In the rows, 128 means zero.
Each path below is one point turned by a fixed rotation once a step. After each direction that follows a path, write how fast that rotation turns it, in degrees per step (0 if it stays still).
Each turn is a multiple of 5 degrees from 10 to 175, or 0.
Each row of a path follows its step; steps can be skipped.
Rotation 1:
step 1: [118 127 121 121 132 127 141 134 129 130 129 133 131 132 134 127 126 128
 131 126 127 120 136 121 143 133 126 133 127 129 135 129 119 124 121]
step 2: [121 128 126 131 136 122 138 133 134 115 121 126 133 134 125 125 129 130
 125 125 121 128 126 123 117 130 117 138 125 125 127 134 131 131 122]
step 3: [137 137 134 131 124 127 128 139 123 125 118 127 136 132 127 130 130 134
 131 117 130 124 127 115 127 128 122 129 138 122 132 121 129 127 133]
step 6: [119 120 134 126 129 135 131 121 122 123 133 132 121 120 128 123 133 122
 128 137 116 124 134 133 120 121 128 130 125 133 130 133 121 126 121]
step 7: [129 129 135 124 118 120 133 129 130 126 128 120 123 133 125 114 129 130
 131 133 125 114 132 124 130 131 131 125 124 126 134 129 114 131 129]
step 8: [123 134 131 139 136 125 129 141 128 140 127 127 125 139 120 124 133 134
 132 134 124 129 131 127 126 126 129 135 125 129 121 138 123 129 130]
step 10: [117 125 128 128 138 135 121 131 129 127 129 132 137 123 122 139 132 120
 127 127 126 135 129 130 124 128 115 129 137 118 123 126 129 125 131]
step 13: [127 124 118 127 126 124 134 118 125 140 127 132 119 129 131 122 121 133
 128 127 134 121 128 123 124 121 144 124 125 134 128 127 120 130 132]
Directions:
[129 124 128 125 125 127 126 129 132 128 126 127 129 126 125 128 126 129
 130 128 128 128 126 126 127 128 126 128 126 133 127 131 129 125 128]	155
[126 124 131 128 133 128 127 127 130 125 130 126 127 129 128 128 128 126
 127 125 128 126 128 126 128 127 127 127 130 131 130 126 128 130 127]	85
[125 131 126 126 127 128 128 130 131 127 127 127 127 129 127 130 131 127
 131 124 131 129 131 128 128 129 127 127 127 127 125 129 128 129 124]	45
Rotation 2:
step 0: [127 124 124 129 128 128 133 126 134 128 132 132 127 132 126 130 134 137
 143 123 128 126 126 128 117 140 142 120 131 128 131 127 129 135 126]
step 1: [128 129 124 128 130 142 126 123 138 133 124 131 128 117 129 123 126 134
 137 120 125 127 123 127 120 137 135 128 131 120 129 124 131 138 130]
step 4: [123 134 131 117 135 136 137 128 133 127 122 133 134 128 127 117 131 132
 142 129 129 128 124 134 138 124 138 125 126 128 127 130 132 128 125]
step 5: [122 127 132 117 132 132 140 122 132 129 129 139 125 125 125 126 139 131
 128 123 129 129 125 134 131 128 132 119 130 132 124 135 134 137 135]
step 6: [121 126 122 126 132 133 140 122 139 122 128 129 122 120 123 134 125 134
 127 113 128 126 137 129 135 129 130 123 129 129 123 128 131 136 132]
step 7: [119 123 128 131 125 139 136 128 124 123 119 126 127 126 118 126 116 130
 131 120 123 127 135 126 133 130 139 123 130 130 123 126 126 135 127]
step 11: [123 128 132 128 126 121 142 127 135 126 128 129 128 134 130 128 128 135
 143 123 133 124 131 127 122 134 133 131 133 129 125 124 121 138 138]
step 13: [128 129 128 134 128 131 126 127 128 130 127 131 120 117 123 124 122 135
 132 129 130 119 121 115 125 140 132 126 126 134 122 135 132 139 134]
Directions:
[126 131 124 127 127 129 130 125 130 128 130 132 130 133 130 129 131 126
 128 127 129 127 129 129 126 127 128 128 127 130 129 127 128 130 128]	65
[130 129 126 128 127 126 127 127 129 127 125 131 126 126 129 128 127 128
 131 132 131 127 126 131 132 127 127 129 126 130 126 130 128 129 132]	40
[129 128 129 128 126 128 130 129 127 127 126 127 128 130 130 126 129 129
 133 130 127 133 126 129 126 126 132 127 130 129 130 128 126 127 126]	95
[129 128 128 126 129 125 131 128 125 127 129 127 125 128 128 128 132 130
 130 123 129 125 126 131 127 126 127 126 128 127 127 127 126 128 128]	60
Rotation 3:
step 1: [133 129 128 117 124 129 120 115 117 130 139 128 136 127 131 132 121 118
 132 127 123 126 120 130 127 131 124 135 127 133 130 129 130 121 127]
step 2: [127 127 123 139 129 131 129 133 130 127 135 135 115 127 126 132 127 127
 123 139 134 117 121 118 128 125 133 132 125 123 121 134 122 130 129]
step 3: [131 122 121 133 134 125 129 128 119 132 122 123 135 123 133 131 121 125
 141 127 120 131 122 134 125 119 129 123 140 125 130 125 125 136 132]
step 5: [129 119 116 138 125 129 133 139 125 130 126 129 133 128 129 125 123 133
 125 136 134 126 133 132 120 126 127 141 125 129 123 134 137 127 135]
step 6: [134 123 132 129 138 136 127 121 133 123 130 128 128 132 143 133 127 133
 130 123 125 126 127 132 136 113 124 127 130 132 138 120 126 125 130]
step 8: [126 128 121 133 136 132 135 128 127 130 121 127 119 120 131 139 129 121
 122 134 132 122 128 128 116 122 132 139 123 132 132 124 120 132 128]
step 10: [126 127 126 126 119 132 121 126 117 124 128 134 130 121 121 130 132 128
 121 135 124 127 111 120 121 125 123 129 124 134 128 128 132 118 129]
step 11: [139 117 116 137 127 129 126 134 131 124 125 131 123 129 135 124 120 124
 124 126 131 119 135 124 126 126 127 132 136 124 132 133 121 133 132]
Directions:
[130 129 130 126 125 129 125 126 127 128 128 127 128 125 128 130 128 127
 126 130 130 129 132 128 126 126 124 127 126 126 125 132 126 127 129]	120
[127 128 130 129 130 128 132 128 128 131 128 129 126 128 129 127 128 131
 126 129 127 131 131 132 130 126 124 129 125 131 129 127 130 128 128]	40
[128 127 128 128 125 124 126 126 130 128 129 128 127 132 132 130 128 128
 131 124 127 129 128 128 127 128 127 128 127 131 127 129 126 129 126]	135
Rotation 4:
step 0: [127 127 128 124 130 123 131 133 129 129 131 122 131 124 126 135 123 130
 121 125 109 133 139 124 128 134 131 141 123 137 127 122 133 129 126]
step 1: [130 127 122 127 135 128 129 128 138 124 133 135 132 127 131 139 127 135
 136 122 121 137 137 128 127 131 126 134 127 133 127 126 119 144 130]
step 2: [132 133 119 120 134 120 135 125 135 128 134 121 136 138 127 138 125 127
 131 124 125 140 124 129 125 131 133 136 137 129 133 130 134 130 125]
step 4: [132 129 113 123 142 131 125 133 132 134 127 120 129 128 132 129 121 138
 130 127 120 127 131 126 139 122 131 136 129 131 126 123 133 133 125]
step 6: [130 123 130 110 136 123 128 127 143 132 128 128 129 124 122 135 124 131
 127 127 120 131 137 129 123 128 134 131 131 132 128 132 129 137 134]
step 7: [126 127 124 127 133 124 130 123 130 124 126 123 129 126 136 137 119 127
 123 117 119 138 134 122 128 137 131 135 130 137 134 123 137 136 129]
step 8: [133 124 120 127 135 131 126 123 134 128 132 129 131 134 133 139 119 134
 146 125 130 137 133 123 130 131 134 131 124 127 131 129 127 140 126]
step 10: [133 122 125 129 136 133 131 125 142 137 128 124 118 125 132 133 129 132
 124 125 125 126 142 123 129 129 129 133 125 121 131 120 136 134 124]
Directions:
[127 126 126 129 126 127 127 127 127 127 131 128 127 127 132 128 128 134
 125 126 128 128 127 127 131 129 126 126 129 128 127 128 127 131 126]	110
[129 128 130 126 130 125 125 129 127 128 127 126 128 127 129 124 131 129
 127 128 128 123 129 132 130 127 131 128 127 130 129 127 130 131 129]	55
Rotation 5:
step 0: [122 129 130 126 123 127 118 127 136 129 129 121 135 123 125 138 128 129
 129 138 122 115 130 126 132 129 136 123 132 139 126 122 129 122 134]
step 1: [123 132 131 131 134 122 130 130 126 125 134 125 130 126 130 133 137 126
 135 125 132 117 129 123 138 136 131 131 139 121 128 123 118 119 127]
step 4: [123 130 135 142 125 136 126 129 124 133 132 130 126 130 135 137 132 131
 125 127 129 119 119 127 130 126 129 132 140 136 128 137 132 125 120]
step 5: [130 128 126 126 124 119 130 134 125 132 127 123 139 138 133 128 125 128
 120 126 124 110 122 131 129 123 133 131 130 135 134 125 126 120 126]
step 6: [125 127 133 128 126 121 128 131 123 123 129 129 124 134 114 134 127 132
 130 130 123 116 130 133 143 125 134 133 130 121 125 126 130 125 136]
step 9: [120 135 135 130 125 131 128 135 130 122 135 120 125 127 124 135 139 125
 119 126 126 117 124 129 126 125 130 115 131 127 130 134 126 123 130]
step 12: [123 130 121 134 123 120 122 125 124 123 132 124 123 122 130 129 133 128
 134 128 139 116 118 126 138 126 126 132 132 127 129 128 129 118 132]
step 13: [122 127 136 130 135 131 131 131 127 128 117 123 127 129 126 129 133 133
 123 123 132 121 121 123 134 131 131 140 126 139 132 135 127 120 134]
Directions:
[126 130 132 126 129 130 127 126 128 127 128 127 128 129 126 128 125 129
 131 129 130 126 127 132 128 126 125 124 129 126 126 126 127 127 128]	130
[131 130 129 127 130 127 130 128 130 126 130 126 127 123 127 132 128 126
 129 128 126 127 129 126 128 131 129 123 126 128 127 127 127 128 127]	40
[129 128 130 128 125 125 127 130 130 130 129 128 127 130 130 127 127 126
 130 129 124 126 131 129 129 129 129 129 131 127 128 123 128 127 128]	70
[126 125 124 128 129 129 126 128 131 130 129 126 127 126 125 125 131 129
 128 129 126 127 130 131 127 131 127 126 128 128 127 130 125 126 127]	35
Rotation 6:
step 2: [127 134 141 124 133 130 139 132 128 127 128 134 129 134 127 131 127 131
 134 128 118 127 125 134 132 135 135 119 124 129 131 130 132 139 132]
step 3: [129 141 131 123 128 126 122 134 120 128 132 131 125 125 127 126 131 132
 133 126 117 132 120 133 123 129 125 130 125 130 133 129 141 137 134]
step 5: [133 133 132 128 127 139 126 133 128 127 135 132 128 118 127 117 124 142
 119 128 128 129 131 136 123 130 128 132 127 137 128 126 128 126 123]
step 8: [125 134 137 117 130 120 128 137 124 125 133 131 131 131 128 129 130 121
 123 127 134 124 118 130 123 134 130 127 134 129 122 133 131 140 122]
step 9: [120 133 135 123 137 124 133 130 124 119 127 128 123 130 136 138 120 130
 129 125 126 124 124 133 125 132 132 123 127 133 128 133 141 130 122]
step 10: [131 134 129 129 129 124 130 129 126 127 136 131 116 125 134 129 127 135
 125 134 126 135 118 136 127 127 135 123 124 137 127 121 139 135 124]
step 11: [124 129 121 127 126 130 128 133 130 132 136 132 116 125 137 129 131 138
 121 127 124 126 122 131 114 124 132 131 128 126 130 132 136 121 130]
step 13: [132 128 130 132 132 133 126 138 131 127 138 128 134 129 122 128 133 136
 120 134 125 121 124 124 127 126 131 129 141 129 128 141 128 131 121]
Directions:
[124 130 128 128 131 128 131 126 130 131 123 130 128 127 128 128 127 128
 128 129 128 130 128 128 128 127 128 126 128 129 126 132 128 124 129]	145
[124 126 126 126 127 129 126 128 129 129 128 129 127 126 128 126 132 126
 127 127 131 127 124 126 129 128 130 130 127 128 129 126 130 128 132]	100
[129 128 124 128 126 129 127 128 127 131 126 129 125 130 129 128 127 133
 125 125 129 127 128 129 128 126 125 128 126 131 130 127 128 129 128]	55
Rotation 7:
step 0: [139 116 132 122 128 129 120 121 117 126 123 122 126 114 137 132 123 132
 127 134 119 130 124 123 122 131 131 126 125 127 120 131 124 132 125]
step 2: [122 124 136 116 129 131 122 130 123 138 119 126 121 130 128 118 129 131
 127 132 128 131 116 125 133 118 135 123 124 137 120 135 127 133 133]
step 4: [127 125 129 127 125 122 124 125 124 117 135 122 124 130 127 114 123 115
 131 130 132 125 121 130 120 119 134 125 130 134 117 136 129 120 122]
step 5: [137 123 135 119 131 129 124 117 123 121 129 128 135 125 126 121 123 117
 129 126 133 115 119 132 131 118 130 129 127 143 123 126 126 131 127]
step 9: [127 123 137 126 123 133 123 126 114 128 127 125 112 120 131 122 120 133
 128 132 134 137 129 120 130 119 129 133 121 130 125 127 122 126 120]
step 11: [119 121 122 131 134 130 118 124 116 120 124 135 130 121 132 116 128 123
 136 131 128 127 118 127 130 114 132 128 124 134 125 129 129 133 132]
step 12: [128 124 125 123 126 131 119 130 121 134 128 128 123 120 123 114 129 122
 133 128 125 118 121 122 126 122 140 121 119 131 124 123 124 138 125]
step 13: [131 118 127 127 130 130 122 120 124 128 129 127 129 128 119 123 126 119
 130 140 124 125 126 119 120 133 146 119 133 134 123 127 129 130 118]
Directions:
[131 130 126 130 126 125 126 129 129 125 130 126 127 127 128 128 129 129
 127 131 126 130 130 126 126 132 131 130 128 128 126 129 127 126 127]	115
[129 124 127 126 127 130 126 129 131 131 126 130 128 130 127 128 125 131
 128 130 129 129 128 127 127 129 126 127 132 126 125 127 125 127 129]	55
Rotation 8:
step 1: [129 128 129 134 119 130 135 129 125 131 127 124 134 127 130 140 132 136
 124 128 139 121 126 135 123 128 120 129 124 133 128 135 133 139 129]
step 2: [122 132 124 126 119 129 124 125 126 138 127 117 125 125 133 134 127 137
 124 122 127 119 130 132 123 124 125 120 118 135 123 131 132 132 126]
step 4: [126 129 126 122 126 122 132 116 129 136 129 126 135 131 125 132 135 133
 124 134 128 122 132 136 128 125 139 137 125 130 130 136 129 135 133]
step 5: [130 125 128 120 132 126 113 117 128 137 128 126 129 130 126 138 126 136
 129 136 127 126 133 135 127 132 130 126 126 134 128 139 132 130 131]
step 6: [130 123 127 126 128 129 118 123 131 133 126 128 126 128 123 131 125 138
 120 135 140 128 136 131 142 126 125 125 121 125 133 134 128 127 127]
step 7: [125 120 114 128 127 127 129 120 131 129 127 131 127 127 125 128 125 129
 124 122 134 118 140 133 138 134 132 127 122 123 127 134 122 129 133]
step 8: [132 117 118 122 127 123 122 130 125 122 131 127 129 121 123 135 125 129
 128 128 131 119 132 137 127 135 134 128 129 122 123 138 129 120 126]
step 10: [123 124 131 131 130 122 120 124 130 118 141 130 132 125 135 125 122 131
 125 126 130 122 135 132 130 128 125 130 121 132 123 130 121 124 141]
Directions:
[125 130 128 129 129 127 128 129 127 127 127 130 128 128 129 127 129 125
 127 130 126 128 129 127 133 126 128 128 123 125 124 127 126 129 128]	100
[128 131 130 130 123 127 127 127 126 126 129 126 130 125 129 129 127 129
 129 129 127 127 129 125 123 126 129 128 126 127 129 127 126 129 129]	40
Rotation 9:
step 2: [133 131 138 133 130 129 125 143 136 126 125 129 127 123 124 131 137 125
 130 130 144 127 125 126 132 128 129 129 121 134 136 133 134 126 126]
step 3: [126 122 119 124 127 129 135 139 134 122 134 125 121 131 118 125 124 130
 136 123 127 129 127 133 122 133 125 116 120 129 138 130 126 129 131]
step 6: [136 129 128 112 122 130 123 128 127 129 120 131 127 131 138 126 133 133
 129 130 132 134 129 132 131 119 136 126 116 126 132 124 127 135 132]
step 7: [139 132 131 139 124 128 129 133 127 127 128 121 125 125 126 139 132 125
 130 124 144 127 129 129 129 130 129 133 119 131 133 128 121 135 133]
step 8: [126 122 133 127 122 129 136 135 135 124 125 124 129 133 130 125 127 123
 139 127 130 137 130 127 127 136 133 111 123 128 137 122 130 129 133]
step 9: [134 127 129 128 133 122 125 129 138 135 133 130 126 122 122 120 135 126
 127 127 136 138 133 128 132 125 116 125 128 138 136 136 131 127 136]
step 10: [124 125 124 126 142 133 122 135 130 118 126 128 117 133 129 121 133 133
 135 127 126 133 131 137 128 138 123 130 124 126 133 124 120 129 129]
step 12: [133 121 130 130 129 128 130 130 122 125 137 122 121 128 125 129 134 128
 134 121 144 124 135 129 127 122 130 131 119 122 131 121 121 133 122]
Directions:
[124 130 129 127 132 128 128 127 128 127 126 129 130 129 130 129 130 127
 130 125 126 130 130 128 127 126 131 124 126 126 130 128 128 129 125]	160
[126 127 129 127 129 126 127 128 128 130 129 127 130 130 131 126 125 129
 130 128 128 133 128 128 129 128 126 132 131 131 130 128 128 130 126]	80
Rotation 10:
step 0: [120 134 128 126 127 129 135 128 132 135 138 132 128 128 134 121 128 126
 126 125 137 129 128 134 136 120 120 124 118 120 119 128 124 131 126]
step 1: [130 126 129 121 129 134 122 114 124 132 130 135 135 128 132 121 135 138
 124 127 127 129 126 131 126 124 115 121 126 123 124 123 123 132 131]
step 2: [131 134 130 133 132 136 132 119 135 126 136 131 134 130 130 118 126 129
 132 134 123 125 121 140 125 123 125 121 127 134 131 135 121 133 126]
step 5: [129 133 132 129 126 126 134 124 130 127 137 125 133 134 137 118 132 132
 117 124 134 119 127 138 131 129 124 128 126 126 118 130 125 135 125]
step 6: [134 122 130 129 128 128 116 117 127 128 131 121 130 129 126 121 133 137
 128 116 128 124 127 133 127 119 118 123 131 126 126 134 123 132 127]
step 7: [115 129 131 137 130 132 130 122 135 128 134 124 122 127 127 124 128 128
 133 124 129 128 121 145 127 121 121 122 127 126 130 135 126 129 129]
step 10: [126 132 130 133 128 129 130 120 134 127 133 134 138 138 130 117 128 126
 128 126 126 123 119 132 126 122 129 126 124 122 123 132 119 140 127]
step 12: [126 133 135 132 128 133 134 127 131 133 136 126 124 129 135 120 128 132
 127 131 132 136 124 140 137 131 118 124 118 126 127 135 123 126 127]
Directions:
[124 126 131 130 128 129 128 125 128 127 125 129 128 130 128 129 131 128
 127 130 126 127 125 130 126 131 129 128 128 125 129 126 129 129 131]	125
[126 126 130 126 130 129 128 126 130 130 131 128 124 125 130 127 130 129
 130 129 127 126 131 128 127 126 126 127 127 130 129 126 129 125 130]	60
